In each game, the first row plays the second. By how much does the first row win? 10 means about a draw, 20 a big win and 0 a big loss. Wins can go round in a circle. Each row has two weighted sums of its numbers, A and B, taken from their middle values. A row wins by its A times the other's B, less its B times the other's A.
-11:-21:15:-7:-14:-10:-16:-18:-3:-14:2:-26:-8:13:-10:-4
15:-19:-9:-4:3:-3:1:-10:-9:-16:-4:-16:4:4:9:5 ~ 9
-20:-21:-14:1:-12:-18:-2:-7:-2:-8:-6:9:-12:-12:-5:-11
-21:25:-2:-5:-13:-10:-22:-20:-20:-15:-5:1:-1:-4:0:-6 ~ 8
-17:-9:6:-8:-7:-8:-8:-2:-3:-12:-1:18:2:9:-1:-11
4:18:-18:-4:-6:-11:-3:-3:9:5:7:37:2:-24:-8:3 ~ 10
-1:-7:14:-4:-10:-20:-21:-1:-13:-1:0:-18:-9:-16:-10:-17
-7:-8:15:-7:-1:8:101:-1:6:-8:4:-27:-5:-13:-6:0 ~ 11
11:33:-20:-2:-4:-4:63:-5:17:48:7:20:4:-11:-1:5
-13:-11:14:-1:-11:-2:9:-16:-11:-10:-16:-7:-2:-4:-9:-10 ~ 13
-16:-21:-28:-2:-3:-7:-10:-21:-15:-13:-9:-3:-5:-8:-4:-5
45:-1:19:27:93:57:-8:30:65:28:33:14:14:66:22:62 ~ 14
-11:-29:-9:-2:-10:-9:-14:-8:-2:-13:2:-22:-6:12:-10:-6
-25:3:33:-1:-3:-10:-22:-13:-15:2:-4:-24:-10:-13:-1:-8 ~ 12
-14:-25:8:-1:-14:4:-26:-17:-6:-14:-19:-12:5:-1:2:-13
3:33:24:-1:-8:-18:-28:-13:-8:-11:-15:16:-12:-13:-13:-5 ~ 12
-25:-15:14:-6:-8:-5:7:6:-8:-8:-5:-22:3:-7:-7:6
-1:6:-25:-4:-8:-8:-24:-2:-9:-12:-9:-17:5:7:-4:-8 ~ 9
-16:-28:-3:1:-6:-8:-25:-20:-23:-8:-16:9:-9:21:-9:-2
-11:-1:8:0:-11:-4:-15:-14:-8:-7:0:8:-4:-20:1:-4 ~ 10
6:-12:-24:-1:-4:-2:11:21:0:8:14:32:-3:-1:8:5
52:80:5:30:61:91:14:109:26:60:51:20:19:116:24:62 ~ 16
7:-17:-27:-8:-8:-13:-6:8:9:7:20:25:-2:-21:0:-1
5:42:-26:-4:-9:-9:11:-17:11:-12:3:0:-7:-17:-3:4 ~ 12
-4:34:-18:-2:2:-15:27:8:21:7:25:49:-10:-19:1:7
52:-15:28:30:86:44:-13:28:-1:23:48:5:1:77:37:42 ~ 4
-26:-9:-8:-3:-11:-11:-15:-7:-12:-15:0:-17:-4:-12:4:-12
-5:-11:-3:-3:-14:-8:2:-18:-4:4:-8:-17:0:2:-4:-3 ~ 11
66:6:14:-2:-4:-4:19:24:3:30:4:7:3:-15:-3:-6
-17:-3:-2:4:-14:-7:1:-19:-5:-17:-2:-25:4:-8:6:-11 ~ 10
59:-18:-9:25:66:58:90:52:-2:88:28:96:12:32:28:41
-9:-4:-11:-3:-9:-13:-10:-13:5:-3:-1:-16:-1:-1:6:-9 ~ 5
-7:-10:-23:0:-10:-10:-25:-18:-13:-13:-5:-23:-9:-16:4:-12
31:35:-14:1:-1:-15:6:5:9:9:24:5:7:-21:-6:-5 ~ 10
-20:-31:-19:5:-5:-9:-26:-4:10:-9:-9:-16:-8:24:0:0
-11:-18:6:0:-4:-5:15:-12:7:-6:-11:5:-13:-8:6:-6 ~ 8
36:-9:3:30:26:81:39:93:11:38:44:20:-5:116:21:62
-21:-20:-14:-2:3:-11:-16:-15:-13:-16:13:-18:-10:-8:-7:-2 ~ 12
-18:3:10:-2:-5:3:7:11:18:-11:-9:-4:10:-22:11:-4
-7:46:17:-4:-7:-7:-12:-10:-10:-10:-7:-19:14:-10:-11:1 ~ 15
50:18:17:30:38:37:1:28:62:90:46:21:19:28:28:47
-15:-13:16:2:-6:-5:-8:6:0:-12:-8:-23:-2:2:-6:-10 ~ 10
-2:-4:7:-3:-4:-11:-1:-1:0:-7:-12:-23:9:-7:-7:-4
20:-17:-15:-6:5:-18:-13:-2:40:14:6:39:2:-22:2:20 ~ 5
-23:-20:51:3:-10:-14:-10:-15:12:-17:-11:-16:-13:21:-7:-4
-4:-16:-22:-4:-1:-1:-15:-20:-22:-16:-11:-10:-4:-15:-11:-4 ~ 7
-11:36:-8:-5:-8:-12:-11:0:-13:-19:-12:-16:-16:-12:-12:-10
-12:-15:1:-2:-9:9:13:7:9:-5:-6:-7:24:-20:7:6 ~ 6
-1:8:-19:-7:-8:-15:-13:-6:5:11:20:62:8:-7:-7:-3
-19:-6:-4:1:-15:-16:-8:-7:6:-9:-16:-16:-9:-12:5:-8 ~ 5
-24:-13:29:-6:-14:2:-28:-10:-9:-10:-8:-2:-12:-17:-10:-2
-13:-24:-10:-8:-14:3:-18:-8:-2:-15:-15:-11:-19:0:-3:-11 ~ 11
-15:-26:105:-11:-5:-14:21:-18:-5:-10:-4:-21:-9:-15:-11:0
-26:-18:5:-6:-9:-13:7:-16:-15:-18:-8:-13:-4:-6:1:-8 ~ 11
-13:-33:8:6:1:0:7:-18:12:-14:-3:82:-11:-3:-8:-8
-15:-14:-13:14:-8:-14:-7:-14:-19:-17:2:36:-5:-9:8:-12 ~ 3
7:-18:-21:0:-3:0:8:2:9:26:4:23:8:-18:-4:6
-21:-21:50:0:-3:-14:-4:-9:-18:13:-4:-16:-1:18:-6:-14 ~ 4
41:0:-9:-1:-10:-11:-24:-17:-7:-11:-8:0:-14:-14:-5:-8
-3:-2:-6:0:-15:-19:-17:-11:-14:-16:-10:15:-13:-1:-3:-1 ~ 11
120:5:-7:15:74:60:-6:32:17:54:64:-14:19:63:35:39
38:1:-22:-2:-3:-8:112:16:-6:-5:19:27:9:-21:-6:11 ~ 7
-13:-17:-7:-2:-6:-9:-7:-17:-25:-17:-12:-1:-10:-13:-9:-10
4:-4:10:-4:-5:-5:4:-7:-3:-11:-16:-17:-3:-5:-4:2 ~ 10
-14:-21:-11:-5:-8:-13:-20:5:4:-11:-7:1:-10:-18:0:-9
-17:21:-15:4:-11:-18:-11:0:-16:-4:-4:-15:2:-3:-3:-12 ~ 7
-17:-2:37:0:-12:-1:-21:-18:-2:-12:-8:-13:-7:7:-11:3
2:-14:-5:5:-10:0:-8:-9:-9:-17:-13:0:-8:-3:-6:-3 ~ 9
106:23:0:24:53:13:-8:35:88:48:59:3:23:77:38:32
-20:-27:8:-3:-12:-7:-16:-8:-22:-17:-3:-23:5:-17:-8:-10 ~ 11
7:-6:3:-5:-8:-13:90:-2:-7:-11:-7:-9:4:-1:-8:-12
6:9:0:-3:-11:-9:-15:-16:1:-14:-8:31:-9:-14:-10:-8 ~ 10
-13:-4:5:-5:-5:-19:-13:-18:-8:-8:-8:-4:-15:-14:-4:-2
19:-8:-15:24:46:46:55:54:41:75:32:15:7:49:38:61 ~ 18
-19:10:-17:0:-12:-12:-8:-14:-16:-11:-11:-9:-2:-16:3:-14
41:60:-12:-1:16:-11:42:11:34:-1:4:30:-11:-17:11:-3 ~ 11
-23:-15:13:0:-6:-10:-18:-10:-5:-16:-7:1:-10:-14:-4:-10
-22:-12:-11:-4:-3:-21:-16:-20:-19:-9:-11:-22:1:-3:-2:-8 ~ 9
-13:41:-7:-1:-9:3:-17:5:7:-8:0:-21:5:-19:4:-13
56:-17:-8:-4:-3:-12:39:-1:14:27:14:3:6:-16:-1:-2 ~ 10
-17:-13:-11:-4:-9:-8:-17:-12:-11:-12:2:-4:-3:-6:-6:-7
18:4:9:25:103:60:-6:109:23:74:31:23:21:75:38:47 ~ 10
-15:-10:34:-2:-17:-10:-20:-1:-12:-9:-7:-13:-15:19:0:-13
-7:-19:-18:16:-7:4:-23:-23:-17:-10:-5:30:-13:-4:0:-6 ~ 14
-23:-14:-12:0:-11:11:-13:-1:3:-11:-3:-20:-15:-4:-6:-3
51:40:-23:-6:-4:-5:66:11:52:8:-3:-13:7:-20:-6:-6 ~ 11
15:-22:-10:-1:-9:-7:25:8:10:6:21:25:3:-7:-5:-3
-22:19:21:-8:10:-3:39:-5:-2:-3:-1:-14:10:-8:-4:-3 ~ 11
-5:21:-2:-4:-10:-10:-6:-5:-8:-4:-6:11:1:-2:9:-5
-17:-34:-11:-1:-4:-4:-23:0:-10:-5:8:2:-10:-2:-1:1 ~ 11
31:43:-21:-6:-6:4:44:-12:14:-5:-8:34:0:-17:-2:3
2:-25:-19:-3:-8:-15:45:-9:-14:12:9:4:4:-20:-5:-3 ~ 4
-27:-1:-19:4:-13:-7:-22:-19:-17:9:-9:-26:-9:-4:-1:-10
-18:-13:26:-5:-10:-2:9:-8:4:-14:-6:-14:-12:-12:-6:-5 ~ 10
-8:32:-10:-2:-10:-6:78:-8:-6:0:-3:3:-1:-4:0:13
7:21:30:1:-12:-6:14:-17:0:-4:-10:-17:-8:-17:0:-10 ~ 9
-7:-23:-1:-2:-10:-3:-22:-5:-8:-6:-11:-2:-3:-12:-5:-7
-10:23:15:-7:-7:-13:10:2:-19:-7:-8:-12:2:-7:5:7 ~ 9
-25:-13:17:-2:-6:-10:-19:-15:-23:-11:1:-25:-3:-2:0:-10
-8:-12:16:-2:-14:3:-12:-21:-7:6:-4:-11:-7:1:1:-17 ~ 13
-20:-25:3:-1:-14:0:-9:3:-21:-15:-5:-23:-5:2:-6:-10
-15:-16:-1:-3:-8:-8:10:-16:-5:-7:-8:-21:-4:-9:-2:-7 ~ 11
28:10:26:22:43:82:24:27:60:66:41:-9:9:65:38:46
-21:-1:6:2:-10:-1:21:-20:-16:-1:-12:-9:-9:-5:-8:-12 ~ 10
-6:8:-6:-3:-9:-5:-18:-18:-14:-4:7:-21:5:-14:-10:-13
-18:16:2:-3:-13:-11:20:-25:-14:-14:-13:1:-12:-19:0:-4 ~ 12
-23:-7:16:-5:-3:-20:-14:-9:-6:-16:-9:-5:12:-7:2:3
-20:-28:1:-6:-13:-9:-17:-5:-4:-6:-7:-14:-4:-13:-4:-12 ~ 10
-17:12:-13:-7:-9:-16:-24:1:-13:-13:-9:-8:-8:9:-9:-13
-5:-11:-15:-9:-2:-7:9:-2:-13:-2:-10:-2:-2:11:1:8 ~ 10
-15:-13:12:-4:-12:-12:-14:-17:-11:-19:-7:-12:-9:5:5:-12
-10:-2:8:-5:-9:-7:-9:-2:-16:-14:-18:-7:0:-15:-2:-9 ~ 9
-14:-26:5:-6:-13:-13:-23:-14:-5:-13:-4:-14:-5:-12:-6:-9
-2:1:34:1:-14:-4:-25:-15:-1:-13:-4:35:6:-9:-8:-6 ~ 11
-6:-20:22:-5:-12:-5:1:-19:-25:-4:-8:-9:-3:5:-14:-13
-12:-24:-24:-2:-8:-4:-24:-16:1:-13:-17:10:-4:-5:-9:-7 ~ 7
10:-23:-9:3:-5:-14:-10:-14:8:-11:-5:-9:-10:-11:-4:-2
-15:-2:-9:-7:-17:-12:-11:-12:-16:-9:-7:-24:-3:-7:-6:-2 ~ 9
-22:-27:6:-3:-6:0:12:-20:-26:-16:-8:-17:11:5:3:-6
120:-12:16:25:55:48:11:94:34:49:24:11:11:75:14:62 ~ 10
1:28:-4:-4:-5:-8:-10:-6:3:0:0:42:33:-15:5:3
-20:-10:5:-4:3:4:23:8:34:-10:-15:-7:12:-13:5:-4 ~ 7
-27:-17:-24:-11:-10:-18:-24:-9:-9:-13:-8:-1:-20:-7:-12:-3
77:-17:4:3:-3:0:8:9:20:19:17:57:17:-15:18:11 ~ 15
-23:64:-21:-7:-12:-16:-1:-18:-13:-8:-10:-12:-5:-11:-1:-6
-17:5:57:-5:-15:-3:1:-9:-14:-17:-3:-5:-2:-16:-14:-12 ~ 10
-11:-10:-30:6:3:-8:-24:-15:-1:-15:-11:0:-9:-3:-4:-12
66:61:16:20:94:96:13:95:22:70:40:-15:9:52:19:56 ~ 17
33:-17:36:19:64:82:-15:79:5:43:33:30:29:36:19:28
-19:-16:-10:-6:-7:-16:-7:-9:-3:-8:-12:-21:2:-18:-1:-2 ~ 8
1:6:-11:6:-11:6:-12:-17:-6:-8:-13:-10:-11:1:-2:-6
-11:14:-12:-5:-4:-8:10:10:-6:-12:5:-4:0:7:-1:2 ~ 11
-5:-12:12:-2:-13:-15:-25:5:-16:-15:-15:4:-15:29:-7:-5
-15:-29:11:-7:-11:-6:-20:-14:-4:-7:-6:-11:-8:-20:-2:-14 ~ 14
-11:-14:27:-6:-10:6:-6:-13:1:-6:-9:-19:-2:-19:-2:-12
-13:23:0:-4:8:-7:19:8:16:-4:-19:-4:2:-8:-5:-7 ~ 11
-12:-26:-21:3:-10:6:17:-19:-21:-13:-1:-15:0:0:-1:-4
-1:26:-14:-1:-11:-15:-5:12:8:-9:1:24:17:-21:-4:3 ~ 9
-19:-14:12:-3:-11:-15:-25:-14:-9:1:3:-17:-3:-15:-3:-10
31:-10:-15:-7:6:7:20:17:-3:-6:-5:-5:14:-12:-7:5 ~ 9
-5:69:11:-4:-6:-4:18:-4:27:-12:-7:-8:18:-2:6:2
14:9:-2:-9:-3:20:-2:4:0:-7:-16:18:17:-17:0:3 ~ 5
45:6:2:26:67:53:13:99:27:64:7:-10:5:30:15:32
-14:-8:5:-6:-15:-11:-12:-9:-2:-15:-9:-23:1:-9:2:-6 ~ 11
-5:-25:-21:5:-5:-7:-21:-13:-13:-13:7:21:-9:-12:-11:-11
-6:-20:-17:3:-9:-21:-15:-4:-18:-9:-2:1:-4:-5:-10:-7 ~ 10
-10:58:12:-3:-4:7:15:0:-17:-11:-5:7:-1:21:5:-7
-17:14:-9:-4:-8:-4:7:3:18:15:-5:-13:16:-13:2:-5 ~ 8
-17:49:17:-6:-9:-11:9:-17:-9:-11:-7:-21:-1:-7:4:-9
13:-23:11:3:0:-3:-27:-13:-1:-8:-7:7:-17:-9:-2:3 ~ 12
-26:22:-17:4:-14:-8:-20:-15:-8:14:-6:-13:-12:-10:3:-9
67:16:7:17:72:96:-8:41:21:69:64:11:9:76:8:52 ~ 11
27:92:-12:30:103:56:-7:79:3:37:45:19:5:38:24:28
3:73:0:-3:-4:-8:10:5:15:0:7:-2:7:-22:-3:0 ~ 12
-6:-9:29:-4:-10:-15:-15:-14:-7:-12:-4:-18:-1:-8:-15:-9
23:-3:-15:-6:4:-7:30:22:9:-7:7:10:8:-8:4:8 ~ 10
-17:-8:28:-2:-13:4:-26:-16:-6:-17:-9:-7:-12:-3:-2:-2
41:6:1:18:39:86:14:27:39:38:64:-8:-1:51:24:41 ~ 11
-13:-7:-1:-7:-12:-15:41:6:21:-7:-13:-16:-8:-9:-9:10
-14:-31:-11:6:4:-7:-13:-15:-4:-14:-12:7:-2:-6:-10:-9 ~ 13
-24:-15:-4:-3:-12:-16:-25:-20:-14:-14:-15:7:-18:9:-8:4
8:-17:4:1:-8:-3:-24:-4:-8:-5:-12:16:-2:-15:-12:-2 ~ 10
-10:-18:-21:7:-11:11:-15:-1:0:-13:-11:-23:-8:21:3:-13
19:-5:-9:-2:-6:-11:34:12:8:7:19:23:8:-14:9:-3 ~ 7
-2:-9:4:-3:-15:-9:-21:-17:-20:-13:-9:9:-3:-16:8:-7
-6:-25:16:0:-13:-13:7:-14:23:-12:-18:44:-14:-19:-5:3 ~ 16
-15:76:-24:-2:-17:-6:4:-11:-19:-4:-17:-8:-11:-15:-4:-15
-8:1:8:1:-13:0:-10:-14:-3:10:-11:-12:-16:-10:-1:-10 ~ 14
-14:-27:-13:2:-11:-16:-23:2:-21:-10:-6:7:-13:-7:-9:-13
26:-30:-17:-3:-6:2:64:-2:24:14:3:56:-8:-14:-3:-2 ~ 18
-10:-4:28:-1:-8:-8:-13:-13:-28:-7:-3:-10:-3:-9:-7:-13
-17:11:27:-2:-13:-12:-24:-19:27:-5:-1:-7:-1:3:0:5 ~ 12
-13:20:-12:-9:-5:6:1:12:5:-6:-11:-19:3:-12:1:3
-5:1:-25:-3:2:-4:48:-6:5:-3:-2:-18:13:-17:-10:-4 ~ 10
9:-16:-18:2:-11:-17:-25:-15:-4:-11:-2:12:-6:-7:-5:-3
-14:65:-3:-2:-7:-8:24:-13:28:-4:-4:-14:24:7:8:5 ~ 12
1:22:4:-3:-10:-9:-3:-12:16:-6:-11:0:-11:-7:-5:-11
-17:7:39:1:-9:-4:22:-14:-20:-12:1:-5:-7:-8:11:-11 ~ 8
-4:64:-21:-1:-10:3:9:-6:8:-15:-10:-24:-1:3:-2:-4
-22:-20:-19:0:-11:-13:-17:-10:-4:-8:-9:1:-10:-12:-2:-6 ~ 9
